(in the rows, 128 means zero)
The rows below come in pairs that one turn or mirror swaps. Which row does each named row swap with?
The rows were stretched afterwards, more along some directions than others.
J616: [122 130 140 110 147 126 126 113 113 136 142 106 134 147 143 123]
J313: [133 136 161 140 123 118 136 143 149 118 141 114 136 143 135 154]
J427: [158 172 157 111 116 122 128 161 138 134 133 135 102 133 136 146]
J488: [142 145 118 178 130 132 154 153 150 148 133 108 109 114 115 118]
J579: [117 150 152 162 145 130 113 135 157 109 128 103 132 169 146 156]
J897: [135 111 131  92 133 142 130 116 117 153 141 149 123  98 125 122]
J252: [140 134 157 169 119 146 134 152 148 139 114 127  96 105 118 141]
J556: [121 117 157 160  95 115 154 130 143 110 123 127 109 114 142 120]
J3: [124 146 142 131 109 109 134 141 154  96 139 129 136 139 168 131]
J270: [148 132 131 116 145 149 127 131 118 125 115 139 127 140  98 147]
J745: [145 148 156 149 140 141 141 142 162 113 123 126 108 142 118 157]
J742: [128 150 143 112 159 125 131 140 136 117 140 124 130 136 143 130]
J419: [155 169 156 140 149 127 134 153 141 136 146 105 119 144 113 170]
J887: [135 144 125 104 152 124 101 127 141 100 133 150 162 143 150 133]
J223: [115 120 148 160 134 137 114 136 144 139 131 129 125 106 149 120]
J365: [134 124 143 140 140 136 143 115 129 132 121 112 121 147 134 139]
J304: [112 129 147 160 112 130 131 128 148 111 120 126 149 131 157 146]
J160: [164 184 127 118 144 139 131 150 123 107 135 113 133 155 120 148]
J200: [107 136 152 214  95 126 168 152 159 102 111 102 116 127 129 119]
J671: [140 124 137 117 148 151 128 122 129 109 111 151 127 140 130 124]
J648: [122 146 130 205 108 128 159 151 144 104 114 128 121 149 119 127]
J786: [111  98 158 121 142 128 121 113 135 132 148 141 117 127 166 122]
J938: [135 182 159 158 114 104 116 158 154 106 134 111 143 148 141 144]
J986: [129 148 113 116 139 134 110 140 140 145 136 136 131  89 141 124]
J519: [111 171 148 152  95 104 134 154 152 101 134 121 137 139 141 138]
J212: [ 88 111 142 149  96 108 119 127 155 108 141 134 144 114 168  89]
J554: [121 118 136 146 142 126 154 129 124 147 161  82 106 111 127 111]
J113: [114 115 163 147 116 118 133 128 144 106 133 119 147 148 151 135]
J923: [139 148 122 162 128 134 157 163 149 123 127 132  98 119  99 128]
J561: [116 153 153 132 116  98 107 144 158  99 128 132 147 165 162 150]
J56: [132 111 128 107 146 156 137 119 115 152 134 140 121  98 115 118]
J631: [138 167 137 102 139 124 107 124 128 127 136 141 144 142 141 133]
J241: [131 122 143  97 118 119 114 109 119 140 151 139 137 122 149 125]
J85: [114 111 128 140 138 133 125 116 113 138 125 126 118 102 149 110]

J648 is swapped with J160
J488 is swapped with J427
J313 is swapped with J897

The rows below come in pairs that one turn or mirror swaps. Which row does each named row swap with?
The rows were stretched afterwards, more along some directions than others.
J710: [126 128 160 141 110 114 139 147 135 117 116 152 128 128 112 123  99 152
 118]
J232: [ 97 150 137 122 157 124 117 152 149 123 128  93 123 114 164 110 127 118
 132]
J438: [ 99 120 134 159 101 114 115 142 132 130 100 163 146 116 135 129 127 167
 115]
J994: [124 151 121 131 124  90 110 174 137 126 162  91 123 159 127 127 115 142
 107]
J878: [161 130 146  89 111 106  82 152 141 153  98 143 148 119 121 130 130 122
 168]
J544: [123 104 138 123 148 127 121 121  89 102 130 136 118 141 133 130  98 170
 107]
J516: [ 95 136 102 120 134 113 146 113 116 140 157 132 121 106  89 105 179 140
 146]
J557: [ 99  90 110 106 158 143 109  95 118 122 121 127 122 133 116 122 162 147
 111]
J286: [ 90 120  89 111 145 109 117 157 143  79 149 100 130 125 149 103 128 140
 129]
J308: [130 108 152 133  92  90  96 125 127 112 113 164 144 121 143 144 101 110
 141]
J133: [124  94 114 145 121 125 136 116 167 113 104 121 134 142 134 149 148 115
 124]
J102: [ 93 122 125 113 153 154 121 104 130 129 155  85 145 109 118 128 133 128
 100]
J726: [132 156 116 103 107 140 132 160 122 106 141 125 123 144 164 121 130 123
 164]
J781: [ 99 135 133  95 126 127 133 133 130 137 152 136 151 100  92 126 140 131
 136]
J513: [115 130 130 126 158 158 163 145  96 132 120  90  99 146 103 128 121 153
  98]
J892: [100 137  93 158 136 101 107 106 153 140 170 122 126 105 120 112 147 122
 118]
J518: [110 143 122  97 127 157 149  92 144 134 116 119 121 120  98 118 162 131
 130]
J181: [141 156 112 144 108 136 150 146 112 162 144  83 135 124  95 130 122 106
 102]
J647: [112 164  90  88 139 122 107 135 141 137 153  74 125 147 110 118 166 136
 122]
J697: [112 128 154 138 129 127 109 171 101 112 143 103 138 121 134 125  94 132
  88]
J81: [145 135 156 130 144 135 136 130 120 141 112 172  99 135 109 140 147 167
 145]
J895: [136 108 157 165 120 120 119 149 116 143 121 167 105 111 145 136  98 152
  95]
J233: [102 116 100 139 105 120  98 124 145 118 137 151 139 113 158 120 115 130
 100]
J263: [141 117 136 124 124 158 141 118 155 153 101 157 102 127 113 132 164 135
 125]
J30: [141 171 159 149 127 174 145 158 134 162 139 103 120 115 119 136 123 122
 111]
J985: [162 152 128 140 117  95 122 126 120 144 119 102 107 131 150 125 115 140
 110]
J359: [121 132 159 163 130 178  91 135 138 155 106 111 131 125 146  99 146 132
 113]
J254: [142 100 149 135 165 113 109 111 125 143 108 165 112 127 107 135 139 138
 125]
J939: [133 102 134 132 140 107 137 137 127  95 100 115 136 152 118 140 101 137
 103]
J303: [125 122 123 127  87 117 134 140 121  75 142 169 131 121 172 118 121 127
 158]
J73: [113 125 138 147 164 106 142 152 123 108 152 118 120 127 129 144 136 138
 125]
J851: [100 104 131 124 120 151 115 102 133 120 102 115 123 109 168  97 142 132
 135]
J481: [142 103 111 110 120  70 128 134 151  96 132 116 122 163 151 154 110 116
 127]
J581: [ 87 103  99 112 135 137 136 101 136  86 152 140 143 114 132  98 140 129
 135]
J90: [ 92 150 110 137  90 160 152  91 130 145 145 119 122 116 154 130 160 110
 118]
J635: [135 145 161 156 158 156 119 170 102 137 124 101 115 107 131 107 101 131
  95]
J943: [120 148 150 138 141 133 132 166 113 134 146  86  87 138 142 120 127 111
 139]
J493: [106 143 142 128 152 148 128 127 118 153 120 113  98  94 119 134 160 136
 103]
J940: [133 160 179 148 122 126 139 198 119 123 118 145 102 117 111 135 119 142
 116]
J584: [155 145 173 134 108 122  79 134 110 139 105 167 130 140 127 137 134 124
 143]
J508: [ 97 118 139 142 140  93 122 135 135 114 104 114 101 134 158 133 136 158
  93]
J24: [147 113  98 139 142 157 135 128 116 121 138 128 130 136 144 132 115 130
 116]
J737: [123 120 133 136 129 104 124 162 168 125 118 118 136 155 133 150 136 126
 144]
J97: [146  99 139 144 147  85  99 154 139 114  86 165 119 158 159 136  82 150
 129]

J994 is swapped with J647
J359 is swapped with J584
J710 is swapped with J518
J102 is swapped with J544
J557 is swapped with J697

